Families of rows that turns and mirrors carry onto each other, the same ones carrying the whole set onto itself: the rest of each named row's family, in list order:
4 families of 4 rows:
Befe: -1.53; -2.09; -1.48; -2.14; +1.39; +2.30; +0.95; +1.60; +2.39; +0.21; -2.19
Nebu: -2.03; -1.84; -0.76; -2.65; +1.67; +2.62; +1.03; +0.98; +1.80; +0.76; -1.59
vomi: +1.82; -1.01; -0.34; +3.17; +0.30; -2.69; -1.32; -1.60; -3.38; -2.11; +2.78
lesiv: +1.02; +1.54; -2.97; -1.19; +3.05; -1.36; -1.25; +2.39; +1.81; -0.17; -2.35
Beb: +0.08; +1.72; -2.46; -1.80; +2.80; -1.07; -1.46; +1.84; +1.77; -0.34; -2.28
Fil: +1.76; -2.75; +2.80; +1.58; -1.15; +0.74; -1.15; -2.69; -3.51; -0.38; +1.83
num: +1.26; -2.51; +3.64; +1.69; -1.44; +0.96; -1.07; -2.60; -2.65; -0.67; +1.35
Luz: +0.56; +1.28; -3.02; -1.55; +2.89; -1.08; -0.49; +2.18; +1.98; -0.47; -2.22
Buno: -1.28; -1.40; -1.55; -2.68; +0.98; +2.41; +0.95; +1.39; +1.93; +0.65; -2.09
Sil: +1.56; -3.18; +3.03; +1.90; -0.72; +0.74; -1.75; -2.60; -3.23; -0.80; +1.08
naled: +1.57; -2.93; +3.08; +2.20; -1.57; +0.49; -0.80; -2.41; -3.01; -0.71; +1.23
zar: -1.47; -1.21; -1.08; -2.92; +1.67; +2.72; +0.70; +1.19; +1.68; +0.73; -1.84
livok: +1.63; -0.97; -0.91; +3.98; +0.79; -2.91; -1.27; -1.42; -3.07; -2.27; +2.57
kop: +1.21; -1.04; +0.33; +3.12; +0.09; -3.28; -0.90; -2.06; -3.31; -2.29; +2.46
saden: +0.36; +1.67; -3.25; -1.79; +2.63; -0.80; -0.99; +2.00; +1.66; -0.45; -1.76
mafot: +2.24; -0.94; -0.17; +3.15; -0.14; -3.03; -1.00; -1.89; -3.59; -1.85; +2.34

Same family as Luz: vomi, naled, zar
Same family as Befe: Beb, Sil, kop

